One turn moves every row onto another: examples first, then more rows asked
Q31: [-53   4  38  14  -4  39 -26 -10   1  43  42 -58  17  -2 -48  23   3  14
  37]
Q9: [-16  22 -19  -6  29  28 -19  -4 -12  22  44   1  41   2 -32  -9  -5  28
  35]
Q197: [-25   5  19  24  10   5 -25 -20   5  17  59 -11  19 -48  -9  31   3   8
  26]
Q595: [  6 -26   2 -19  21  11 -15 -11   5   6  10 -10  -1 -35  -1  -2 -13  16
  -8]
Q678: [-30  17  30  22  11   1 -31 -18   7   6  52 -11  20 -53 -19  23   3  10
  21]
Q20: [-32  14 -28 -17  31  38 -16  -7  -8  19  23 -22  31  27 -35  -9   3  30
  25]
Q40: [-31  22  25  20  11  -1 -26 -13   8   5  57 -12  10 -51 -18  22  -8   2
  27]
Q659: [  0 -10  10 -22  21   5 -17  -7   1 -11   4  -8  -7 -37  -8  -4 -15   6
  -9]
Q849: [-61  13  45  13  -2  35 -26  -7   6  34  39 -60  12  -8 -54  16  -5  20
  32]
Q716: [-37  21 -23  -9  21  39 -16  -7  -6  24  41 -15  40   8 -40 -11   4  29
  42]
Q751: [-60  15  43   6  -1  33 -17  -9   5  30  35 -58  11  -3 -53  20  -6   7
  45]
Q829: [ -2 -20  15 -21  26   5 -15 -11   7  -7   1  -8   1 -39  -9  -3 -12  15
  -7]
Q550: [-31 -25  32 -31  11  36 -10   1   8  21 -11 -55  -4   9 -44 -12 -19  24
   6]
Q36: [-22 -26  23 -27   5  47 -12  -3   0  32  -6 -57  -6  11 -39 -10 -11  20
   3]
Q301: [  1 -18  11 -23  22  -2 -14  -4  11  -8  -1  -1  -2 -33 -18   4 -11   7
  -3]
Q235: [-27  20  23  18   5   0 -32  -9   7   7  48  -3  16 -50 -26  27   7   2
  24]
Q326: [-30 -16  30 -34   9  40 -10  -1   1  15 -18 -53  -8   8 -44  -9 -14  11
  10]
Q247: [-61  18  37  13  -8  32 -28   3   9  32  36 -53   8  -5 -60  16  -2  10
  37]
Q916: [-35 -22  22 -30   7  32 -10   9  14  19 -13 -51 -11  12 -49  -7 -17  17
   9]
Q284: [-13  15 -25 -16  39  23 -19  -2 -15  17  28  -4  34  18 -27  -7  -7  27
  17]

Q9 turns into Q284
Q550 turns into Q849
Now find these:
Q247 turns into Q235
Q595 turns into Q36
Q751 turns into Q40

